(in the rows, 128 means zero)
The rows of Z fall into a few groups, and each row is roughly a mix of its group's hidden directions.
Z, 98 rows:
[[ 99 155 132 124 160 144 160 112 120 172]
 [119 133 152 147 156 111 124  91 126  77]
 [ 88 132 149 166 163 137 131 129 160 143]
 [106 120 108 111 149  99 111  88 127  87]
 [154 135 159 139 163 110  88 105 103 122]
 [147 153 133 139 124 145 185 147  98 141]
 [179 169 115 113 127 142 145 127  98 127]
 [153 129 120 154 113 112 170 163 110  99]
 [ 75 156 124 107 119 118 149 155 114 105]
 [158  83 130 140 110 108 116 168 109 113]
 [110 131  73 156 127 158 108 135 148 115]
 [104 105 130 101 171 134 125 172 108 134]
 [ 75 104 143 118 130 121 140 157 116  93]
 [105 116  90 115 106 140  99  82 121 139]
 [129 144 115  93 108 154 139 136  82 160]
 [128 139 151 108 119 161  88 119 111  85]
 [109 122  73 118 128 150 122 107 125 167]
 [119 100 110 106 104 106 103  79 146 129]
 [116 142 134  97 120 146 150 134  66 130]
 [156 104  96 118  93  86 121 144 143 121]
 [165 148 106 146 152 133 167 122 132 165]
 [146 115 161 155 143  93 126 121 156  90]
 [134 130  90 167 148 128 100 131 126  85]
 [ 83 104 125 159 162 121 126 130 147  97]
 [ 99 163 163  90 106 132 121 115 115 149]
 [106 122 139 147 129 148 183 124 121  89]
 [166 155 163 124 121 139 147 139  96  97]
 [129  89 159  99 131 129  94 144 154 153]
 [122 135 112 120 128 120 123 171 138  68]
 [114  81 161 105 116 111 124 155 103 112]
 [121 146 126 112  93 152 167 129 173 140]
 [161 149 130 134 149 137 172 132  84 138]
 [193 109 109 120 123 122 108 144 141 116]
 [ 89  98 103 143 162 134 152 156 113 133]
 [113  77 111  98  90 111 122 141 122 123]
 [106  72 123 145 135  96 145 143 149 120]
 [136 113 102 160 140 132  84 157 136  96]
 [ 82 147 153 128 132 142 119 117 109  82]
 [ 88 132  94 132 152 160 137 115 135 165]
 [ 99 165 130 115 101 172 112 154 123 138]
 [ 97 111 148 108 111  91  83 146 128 138]
 [149 134 179 115 147  94 104 118 114 108]
 [137  89 140 123 157 104 125 179 134 143]
 [156  99 137 149 173  92 116 130 145 113]
 [117 121 161 143 104 150 150 103 121  79]
 [ 71 148 142 117 102 154 114 134 123 105]
 [126  92 141 133  81  93 136 131 138  97]
 [127 119 122 136 177 117 148 101  85 109]
 [169 115 123 126  77 124 126 102 130  97]
 [161 161  91 118 120 161 126 105 121 101]
 [162  99 135 121 161  92  91 118 138 122]
 [151 114  84 158 122 122 116  92 107 104]
 [168 127 130 160 134 111 152 114  79 128]
 [114  87 123  99  97 131 146 159 156 146]
 [ 88 111 124 140  99 138 153 172 150 136]
 [108 176 152 108 128 148 118 112  87 135]
 [ 85 158 149 120 152 156  91 124 120 126]
 [104  98  95 129 134 152 153 147 149 166]
 [ 76 130 157 126 115 131 108 133 132  84]
 [ 96 140 185 153 111 116 148 118 123 119]
 [ 98 135  80 106 163 132 139 155 119 140]
 [118 138 155 135  74 134 149 162 152 123]
 [162 131 135 144 106 121 113 150 183 146]
 [126  87  86 135 103 142 158 149 135 148]
 [120 116 169 164 105 130 128  85 148 136]
 [ 77 100 145 126 159 151 147 127 112 143]
 [113 127 163 153 106 145 112  75 140 133]
 [137 133  87 154 147 106 145 150 172 138]
 [ 98 130 115 119  99 154 148  89 107  96]
 [118 116 145 148 102 123 137 178 171 128]
 [147 138 166 132 157 104  91 113  97 115]
 [112 139  97 157 169 154 140 113 119 161]
 [106 148 125 135 151 100 119 129  77  94]
 [140  93 147  85  92 109 146 118 149 133]
 [172 116 128 139 171 105 154 117 102 128]
 [154 149  98  92 111 128 133 145  95  95]
 [109 105 114 138  84 124 148 147 170 147]
 [ 82 152 144 121 128 159 135 118 105  91]
 [131 116 113 132 101 160 158 159 165 154]
 [136 121 120 152 161 100 101 125  89  94]
 [149 159 130 155 102 141 175 147 106 138]
 [ 91 157 118 129 136  89 105 150 146 158]
 [121 123 140 115 149 130 163 100 110 182]
 [140 149 133 104  91 139 167 117  88 142]
 [168 123 158 125 121 135 155 108  91 160]
 [160 122  92 102 156 129 150 161 106 143]
 [175 136 147 133 105 102 152  90 137 119]
 [145 108 153 113 100  97  91 140 163 120]
 [107 151  96 144  91 153 144 138  93 143]
 [124 146 109 154 126 166 120  81 156 114]
 [110  87 156 117 141 146 149 150 103  95]
 [136 116 109  98  93 125 163 112  96 158]
 [120 155 102 146 121 159 170 141 164 129]
 [137 138 128 141 151 101 105  96  82 100]
 [ 80 148  97 129 124 139 123 118  84 140]
 [121 123 140 138  84 129 134 171 171 138]
 [114 145  98 160 161 127  99 119  95 104]
 [ 93 101  92 157 160 128 157 118 131 130]]

Here is one row of each group, with its name. Which group are the others in?
[111 116 178 123 141 123 134 129  97 171]
<45>
[105 126  95 122 116 112 165 148 143  84]
<128>
[ 65 120 102 114 105 151 123 121 125 132]
<11>

[127 118 111 110 172 121  92  91 100 122]
<11>
[167 162 146 135 109 115 144  96 129  93]
<128>
[129 113 147 103 142 107 156  87 102 161]
<128>
[136 143  85  86 146 150 126 147  97 117]
<45>
[136 121 107 124 156  92 129 172 141 164]
<45>
[123  96 122 160 166 140 163 143 157 124]
<45>
[135 171 139 113 105 144 140  84  98 116]
<11>
[ 84 110 109 167 159 135 139 138 152 116]
<11>
[119 121  80 140  97 151 161 142 155 126]
<128>
